In the data rows, the value 500 means zero.
Here are some points, one per row:
tensor([543, 616, 457, 356, 360, 428, 514, 587, 743, 391, 367, 707, 290, 643,
        353, 360, 715, 195, 517, 480, 382, 499, 436, 538])
tensor([396, 531, 400, 394, 489, 576, 424, 509, 430, 392, 389, 667, 480, 589,
        497, 449, 621, 442, 436, 544, 363, 369, 529, 505])
tensor([500, 254, 380, 745, 597, 529, 431, 481, 537, 595, 518, 384, 511, 233,
        314, 519, 417, 444, 431, 295, 568, 475, 380, 590])
tensor([516, 423, 453, 561, 388, 483, 528, 493, 451, 464, 324, 561, 405, 353,
        415, 421, 522, 322, 423, 442, 561, 332, 594, 574])
tensor([459, 563, 392, 467, 489, 458, 469, 529, 291, 531, 517, 536, 469, 409,
        551, 538, 371, 573, 515, 249, 480, 408, 674, 496])
tensor([536, 587, 394, 370, 431, 584, 485, 466, 572, 352, 222, 654, 505, 510,
        513, 461, 656, 367, 487, 485, 370, 499, 648, 486])
tensor([481, 618, 353, 318, 503, 542, 561, 520, 410, 456, 308, 585, 624, 482,
        460, 472, 519, 501, 538, 297, 498, 373, 627, 487])
tensor([484, 443, 458, 561, 514, 464, 512, 459, 358, 621, 619, 527, 480, 332,
        430, 597, 413, 577, 430, 254, 495, 341, 503, 644])
tensor([529, 342, 431, 694, 490, 571, 410, 581, 484, 536, 627, 531, 390, 324,
        439, 528, 462, 410, 466, 301, 578, 376, 427, 700])
tensor([431, 227, 450, 626, 620, 586, 460, 494, 501, 550, 536, 505, 323, 400,
        345, 550, 390, 447, 471, 312, 560, 391, 363, 657])
tensor([327, 377, 372, 514, 499, 430, 510, 615, 503, 680, 550, 484, 413, 405,
        331, 526, 431, 398, 304, 360, 604, 365, 432, 739])
tensor([471, 370, 354, 438, 466, 444, 441, 462, 330, 503, 508, 509, 570, 359,
        589, 547, 384, 533, 335, 321, 636, 352, 560, 580])
tensor([451, 597, 366, 427, 469, 491, 526, 556, 364, 523, 424, 633, 458, 454,
        603, 484, 465, 569, 559, 295, 550, 430, 693, 490])
tensor([515, 509, 591, 453, 464, 566, 522, 492, 486, 439, 393, 631, 499, 383,
        473, 602, 417, 433, 484, 396, 507, 365, 558, 476])
tensor([448, 570, 311, 554, 463, 411, 568, 533, 458, 422, 466, 581, 459, 452,
        544, 490, 510, 519, 473, 345, 442, 391, 523, 493])
tensor([460, 499, 437, 560, 454, 444, 503, 461, 476, 428, 371, 571, 418, 395,
        472, 570, 407, 455, 495, 354, 572, 388, 451, 610])
tensor([532, 401, 378, 629, 458, 410, 526, 562, 344, 492, 529, 450, 618, 347,
        552, 410, 380, 477, 333, 411, 563, 440, 472, 631])
tensor([528, 641, 435, 352, 479, 527, 503, 504, 282, 442, 364, 608, 665, 524,
        528, 457, 456, 592, 442, 387, 468, 519, 670, 449])
tensor([475, 619, 337, 368, 399, 482, 424, 463, 518, 418, 229, 630, 491, 535,
        544, 521, 559, 505, 451, 491, 434, 374, 510, 493])
tensor([477, 505, 450, 456, 455, 434, 496, 443, 305, 532, 506, 601, 552, 418,
        560, 571, 434, 573, 516, 368, 501, 392, 609, 515])
tensor([456, 428, 464, 441, 418, 406, 446, 523, 399, 489, 479, 603, 504, 411,
        466, 576, 444, 468, 386, 321, 485, 441, 394, 507])
tensor([426, 520, 385, 426, 466, 447, 445, 473, 470, 500, 356, 603, 501, 471,
        456, 470, 463, 487, 485, 376, 479, 356, 486, 482])
tensor([500, 590, 348, 462, 478, 499, 496, 519, 467, 479, 461, 489, 458, 444,
        510, 488, 503, 464, 538, 397, 422, 462, 588, 543])
tensor([440, 472, 391, 548, 470, 466, 510, 510, 334, 608, 546, 433, 485, 519,
        584, 571, 368, 624, 497, 265, 583, 426, 486, 568])
tensor([487, 360, 451, 653, 452, 588, 476, 540, 524, 578, 540, 562, 356, 335,
        457, 542, 393, 495, 444, 301, 594, 453, 433, 584])
tensor([480, 409, 454, 626, 555, 550, 526, 552, 523, 489, 485, 622, 436, 292,
        326, 526, 391, 440, 458, 362, 536, 478, 387, 638])
tensor([514, 493, 412, 496, 439, 465, 532, 505, 345, 478, 487, 651, 414, 438,
        464, 527, 422, 456, 394, 299, 521, 467, 480, 523])
tensor([456, 701, 408, 255, 420, 418, 517, 502, 466, 300, 181, 699, 525, 630,
        477, 470, 613, 308, 501, 516, 359, 537, 630, 405])
tensor([498, 331, 499, 692, 442, 502, 479, 585, 503, 537, 559, 538, 413, 231,
        396, 677, 406, 494, 334, 260, 507, 403, 465, 615])
tensor([422, 426, 402, 461, 426, 533, 519, 474, 550, 483, 375, 544, 473, 506,
        448, 430, 498, 417, 562, 483, 421, 389, 498, 559])
tensor([461, 545, 424, 480, 372, 527, 533, 571, 470, 559, 458, 454, 442, 499,
        502, 500, 639, 463, 448, 564, 502, 476, 513, 603])
tensor([456, 362, 404, 560, 495, 541, 508, 526, 473, 528, 600, 513, 494, 404,
        487, 550, 377, 476, 441, 398, 585, 376, 522, 584])
tensor([496, 570, 435, 402, 404, 496, 538, 460, 347, 319, 408, 640, 550, 490,
        461, 439, 498, 461, 475, 389, 450, 435, 518, 492])
tensor([446, 563, 468, 501, 454, 595, 490, 544, 301, 412, 374, 513, 539, 496,
        538, 619, 409, 598, 425, 355, 441, 417, 744, 515])
tensor([478, 511, 436, 373, 327, 473, 522, 465, 708, 486, 345, 737, 398, 503,
        368, 335, 620, 228, 497, 387, 418, 415, 524, 536])
tensor([530, 471, 486, 459, 422, 486, 538, 525, 449, 530, 369, 629, 504, 413,
        426, 513, 555, 508, 457, 448, 482, 376, 478, 545])
tensor([626, 487, 366, 391, 497, 712, 603, 559, 292, 578, 478, 558, 544, 516,
        583, 550, 345, 628, 488, 365, 564, 367, 623, 549])
tensor([456, 487, 460, 524, 577, 587, 548, 493, 198, 438, 451, 529, 541, 503,
        603, 480, 384, 681, 448, 287, 501, 381, 670, 542])
tensor([534, 628, 315, 334, 494, 596, 511, 550, 229, 445, 387, 563, 620, 533,
        637, 457, 327, 612, 474, 335, 505, 268, 728, 454])
tensor([343, 581, 287, 467, 430, 513, 470, 429, 418, 482, 408, 569, 540, 466,
        463, 399, 487, 473, 408, 391, 556, 443, 609, 525])
tensor([397, 536, 304, 374, 275, 363, 504, 472, 763, 421, 383, 710, 234, 432,
        414, 296, 686, 217, 488, 557, 390, 485, 489, 513])
tensor([504, 567, 329, 369, 337, 430, 404, 430, 638, 442, 290, 734, 338, 555,
        312, 373, 711, 295, 563, 458, 363, 459, 494, 548])
tensor([454, 547, 469, 442, 512, 506, 452, 449, 379, 550, 378, 594, 453, 409,
        526, 441, 403, 552, 453, 368, 500, 365, 675, 564])
tensor([526, 661, 462, 280, 404, 521, 478, 453, 522, 395, 286, 535, 558, 596,
        460, 371, 457, 400, 555, 376, 485, 401, 656, 524])
tensor([497, 581, 435, 376, 490, 522, 502, 478, 370, 466, 407, 607, 577, 419,
        552, 503, 357, 565, 441, 346, 438, 322, 630, 479])
tensor([499, 609, 374, 392, 360, 513, 555, 516, 664, 351, 289, 739, 324, 542,
        473, 427, 607, 330, 428, 515, 390, 459, 556, 497])
tensor([540, 533, 402, 402, 548, 430, 439, 551, 305, 514, 478, 515, 546, 458,
        513, 536, 460, 515, 490, 389, 520, 332, 608, 523])
tensor([466, 490, 372, 462, 464, 613, 567, 534, 257, 640, 430, 515, 605, 472,
        612, 536, 382, 747, 442, 278, 658, 326, 583, 596])
tensor([464, 600, 453, 258, 474, 541, 500, 534, 303, 408, 363, 598, 536, 472,
        483, 485, 466, 582, 466, 354, 500, 439, 726, 480])
tensor([515, 540, 384, 340, 456, 666, 487, 524, 267, 419, 333, 595, 611, 577,
        587, 568, 361, 595, 353, 281, 504, 394, 714, 567])
tensor([448, 538, 472, 472, 432, 552, 468, 434, 335, 529, 546, 582, 591, 477,
        570, 500, 393, 590, 464, 305, 577, 451, 623, 492])
tensor([459, 389, 431, 629, 440, 438, 466, 522, 556, 575, 469, 538, 428, 333,
        369, 483, 430, 445, 437, 331, 556, 339, 490, 586])
tensor([469, 606, 319, 332, 514, 554, 518, 369, 405, 517, 369, 593, 555, 465,
        387, 506, 546, 441, 537, 457, 478, 423, 565, 516])
tensor([510, 528, 485, 474, 478, 500, 543, 499, 527, 434, 439, 524, 533, 537,
        511, 435, 491, 594, 612, 318, 428, 389, 527, 530])
tensor([544, 626, 380, 394, 433, 460, 549, 480, 503, 361, 308, 694, 487, 497,
        535, 389, 607, 372, 575, 480, 495, 489, 470, 502])
tensor([489, 424, 499, 449, 401, 362, 544, 486, 459, 448, 496, 598, 439, 412,
        457, 538, 516, 440, 492, 372, 471, 330, 602, 613])
tensor([500, 630, 474, 397, 462, 445, 573, 491, 595, 359, 241, 666, 480, 480,
        467, 378, 635, 354, 522, 557, 380, 465, 499, 519])
tensor([602, 631, 352, 342, 369, 528, 541, 414, 380, 471, 468, 665, 526, 513,
        638, 552, 482, 612, 640, 350, 507, 376, 556, 505])
tensor([494, 719, 379, 417, 452, 561, 537, 489, 325, 424, 317, 600, 567, 492,
        426, 371, 434, 504, 572, 434, 498, 349, 649, 563])
tensor([435, 657, 395, 385, 373, 439, 512, 459, 540, 369, 366, 628, 361, 543,
        441, 326, 638, 314, 471, 386, 387, 468, 542, 471])
tensor([463, 553, 423, 377, 449, 598, 483, 489, 399, 432, 379, 597, 617, 502,
        695, 621, 393, 573, 600, 328, 489, 341, 528, 506])
tensor([519, 625, 390, 380, 478, 526, 499, 449, 349, 461, 421, 578, 532, 544,
        594, 455, 387, 522, 517, 369, 352, 369, 690, 452])
tensor([515, 600, 428, 422, 462, 513, 490, 484, 324, 446, 325, 539, 568, 490,
        670, 515, 412, 471, 498, 269, 592, 331, 564, 488])
tensor([521, 587, 273, 474, 472, 510, 464, 501, 533, 567, 396, 634, 467, 486,
        534, 402, 568, 331, 491, 462, 493, 450, 563, 520])
tensor([388, 695, 392, 490, 461, 514, 461, 531, 340, 448, 352, 623, 481, 523,
        561, 557, 447, 528, 404, 368, 575, 426, 607, 526])
tensor([453, 314, 397, 756, 578, 521, 403, 552, 531, 577, 541, 472, 370, 421,
        353, 510, 365, 426, 281, 399, 577, 424, 405, 654])
tensor([509, 402, 324, 524, 505, 404, 392, 503, 434, 426, 503, 441, 505, 463,
        581, 504, 377, 557, 559, 416, 479, 440, 512, 623])
tensor([495, 615, 394, 287, 497, 551, 439, 545, 212, 408, 410, 481, 629, 501,
        639, 502, 317, 548, 480, 287, 456, 370, 617, 511])
tensor([465, 509, 462, 458, 503, 502, 466, 546, 532, 450, 516, 633, 488, 487,
        536, 473, 497, 512, 441, 397, 458, 433, 468, 509])
These points spread out most along one direction. For each point below, how far along it does it lie, from 0 to 99? 50 is the average, and the first point above lies past it. One standard deviation of the points above along it is 16.
tensor([531, 550, 431, 341, 556, 546, 502, 464, 265, 439, 444, 512, 564, 370,
        607, 599, 357, 671, 454, 267, 462, 297, 648, 477]) >> 36
tensor([464, 405, 272, 619, 452, 507, 589, 602, 325, 505, 424, 577, 414, 414,
        482, 456, 330, 525, 422, 302, 535, 448, 608, 476]) >> 37
tensor([416, 318, 504, 704, 540, 555, 476, 471, 468, 560, 545, 488, 401, 384,
        410, 637, 443, 423, 344, 347, 571, 410, 387, 669]) >> 28
tensor([492, 302, 565, 644, 565, 481, 487, 544, 540, 623, 566, 605, 315, 340,
        420, 493, 435, 494, 471, 328, 639, 390, 393, 657]) >> 31
tensor([441, 709, 408, 396, 486, 567, 520, 449, 496, 390, 331, 594, 424, 536,
        517, 457, 592, 489, 409, 522, 386, 284, 671, 512]) >> 67
tensor([473, 665, 421, 299, 405, 429, 543, 519, 337, 419, 389, 575, 576, 570,
        565, 498, 439, 577, 469, 409, 451, 370, 701, 542]) >> 56
tensor([468, 498, 373, 445, 539, 473, 561, 523, 437, 491, 396, 544, 513, 516,
        463, 483, 449, 504, 382, 299, 570, 343, 591, 539]) >> 45
tensor([468, 484, 409, 523, 400, 431, 422, 528, 520, 414, 477, 579, 326, 419,
        340, 467, 563, 395, 473, 400, 512, 517, 511, 593]) >> 55
tensor([511, 529, 486, 493, 514, 646, 449, 489, 438, 392, 399, 545, 603, 412,
        479, 497, 427, 496, 457, 314, 446, 451, 586, 460]) >> 47
tensor([453, 651, 416, 407, 454, 376, 510, 436, 332, 433, 479, 535, 498, 509,
        548, 497, 381, 525, 523, 353, 539, 437, 516, 478]) >> 49
tensor([464, 522, 432, 508, 432, 509, 467, 384, 485, 430, 383, 643, 478, 423,
        502, 475, 430, 510, 527, 327, 448, 470, 537, 552]) >> 52
tensor([532, 542, 504, 396, 481, 548, 429, 544, 288, 477, 347, 562, 564, 451,
        544, 493, 381, 551, 446, 298, 543, 442, 595, 497]) >> 43
